Look-ups in named tables: a row name and a column name give one cell, copied from the table.

Table Kadiso
,Vapipok,Ful,Mus
Bel,-3.381,-4.076,-3.850
Laf,6.335,-8.331,-4.081
Dezesik,-3.762,-4.649,-4.363

Dezesik, Mus: -4.363
Laf, Mus: -4.081
Laf, Ful: -8.331
Bel, Ful: -4.076
Bel, Mus: -3.850
Dezesik, Ful: -4.649
Bel, Vapipok: -3.381
Dezesik, Vapipok: -3.762
Laf, Vapipok: 6.335

Nos:
columns: Pefef, Ber, Gerep, Gomuro, Pip, Zade, Posi
Zit: [44967, 48585, 13205, 75224, 10847, 43015, 66325]
Zuva: [9972, 43297, 61200, 8413, 70911, 15291, 59991]
Mes: [52482, 61311, 7950, 89224, 10605, 48895, 40996]
Donagu: [67884, 13641, 47979, 36386, 22768, 39474, 35247]
Kozak: [59401, 37197, 29406, 39635, 34001, 41394, 27432]
Gebuse: [68435, 15009, 43086, 61361, 9459, 91603, 11303]
Razus: [8505, 89142, 13397, 47627, 40692, 29231, 46494]
Dul: [9314, 47971, 37405, 29499, 45840, 35399, 49573]
Gimi: [25522, 39165, 34035, 40901, 27292, 42166, 16029]
Dun: [42451, 29110, 39195, 34631, 48205, 31888, 50297]
Kunanod: [65703, 8404, 89851, 13840, 59839, 37785, 22947]
Vad: [9017, 75591, 14393, 42773, 68829, 10964, 67631]
Sise: [59344, 12805, 75931, 14376, 52166, 61292, 10432]
Rul: [19106, 38066, 48823, 13388, 70597, 16747, 53620]

What is the Pefef of Dul in Nos? 9314
What is the Gerep of Gebuse in Nos? 43086
What is the Ber of Donagu in Nos? 13641
What is the Zade of Gimi in Nos? 42166
What is the Pip of Dun in Nos? 48205
What is the Pip of Gimi in Nos? 27292
What is the Ber of Rul in Nos? 38066
What is the Zade of Rul in Nos? 16747
What is the Ber of Kunanod in Nos? 8404
What is the Pefef of Mes in Nos? 52482

Guso
fields: Gobu, Teti, Beg, Vaseg, Buvorap, Mevobut, Buviku, Sipizu
Zim: [26, 174, 165, 42, 49, 192, 176, 199]
Gil: [30, 84, 59, 154, 210, 205, 68, 135]
Nazanuk: [57, 195, 149, 206, 31, 32, 135, 208]
Lat: [206, 140, 201, 49, 31, 38, 124, 188]
Mek: [205, 187, 176, 30, 194, 65, 78, 31]

Beg of Lat = 201
Teti of Zim = 174
Beg of Nazanuk = 149
Vaseg of Zim = 42
Beg of Mek = 176
Sipizu of Mek = 31
Buvorap of Zim = 49
Buviku of Gil = 68
Mevobut of Nazanuk = 32
Teti of Gil = 84
Mevobut of Lat = 38
Gobu of Mek = 205
Teti of Lat = 140
Vaseg of Nazanuk = 206
Gobu of Lat = 206
Buviku of Mek = 78
Buvorap of Nazanuk = 31
Row with the largest Sipizu: Nazanuk

Ganud
|  | Doseg | Faba | Sotazev | Fas | Rulu | Mukiz | Dok | Robu | Sunip | Kori |
|---|---|---|---|---|---|---|---|---|---|---|
| Nilu | 845 | 99 | 825 | 872 | 161 | 894 | 59 | 900 | 827 | 80 |
| Fuz | 802 | 240 | 164 | 42 | 904 | 65 | 799 | 838 | 103 | 64 |
| Mam | 30 | 715 | 883 | 136 | 745 | 38 | 39 | 855 | 798 | 648 |
| Sir | 38 | 579 | 908 | 293 | 474 | 64 | 28 | 821 | 860 | 840 |
| Dem | 75 | 827 | 850 | 75 | 749 | 30 | 98 | 884 | 753 | 134 |
| Kepirul | 69 | 456 | 872 | 530 | 201 | 179 | 22 | 619 | 853 | 868 |
| Rutal | 872 | 65 | 230 | 870 | 788 | 879 | 855 | 867 | 494 | 47 |
| Lisi | 884 | 44 | 881 | 842 | 827 | 792 | 57 | 860 | 885 | 40 |
| Bil | 71 | 665 | 858 | 120 | 816 | 26 | 73 | 872 | 803 | 473 |
| Bas | 861 | 29 | 438 | 893 | 847 | 879 | 849 | 825 | 529 | 40 |
| Tegam | 794 | 893 | 49 | 50 | 780 | 162 | 869 | 80 | 39 | 34 |
| Lan | 614 | 877 | 39 | 30 | 862 | 116 | 880 | 28 | 36 | 741 |
| Per | 43 | 743 | 852 | 91 | 731 | 39 | 71 | 771 | 789 | 810 |
| Vuneko | 885 | 35 | 903 | 828 | 862 | 812 | 105 | 862 | 872 | 35 |

Doseg of Lan = 614
Faba of Lisi = 44
Dok of Bil = 73
Doseg of Mam = 30
Sotazev of Per = 852
Rulu of Dem = 749
Kori of Per = 810
Fas of Nilu = 872
Dok of Rutal = 855
Mukiz of Vuneko = 812
Doseg of Rutal = 872
Robu of Tegam = 80
Kori of Tegam = 34
Sotazev of Bil = 858
Dok of Lisi = 57
Sunip of Bas = 529
Robu of Per = 771

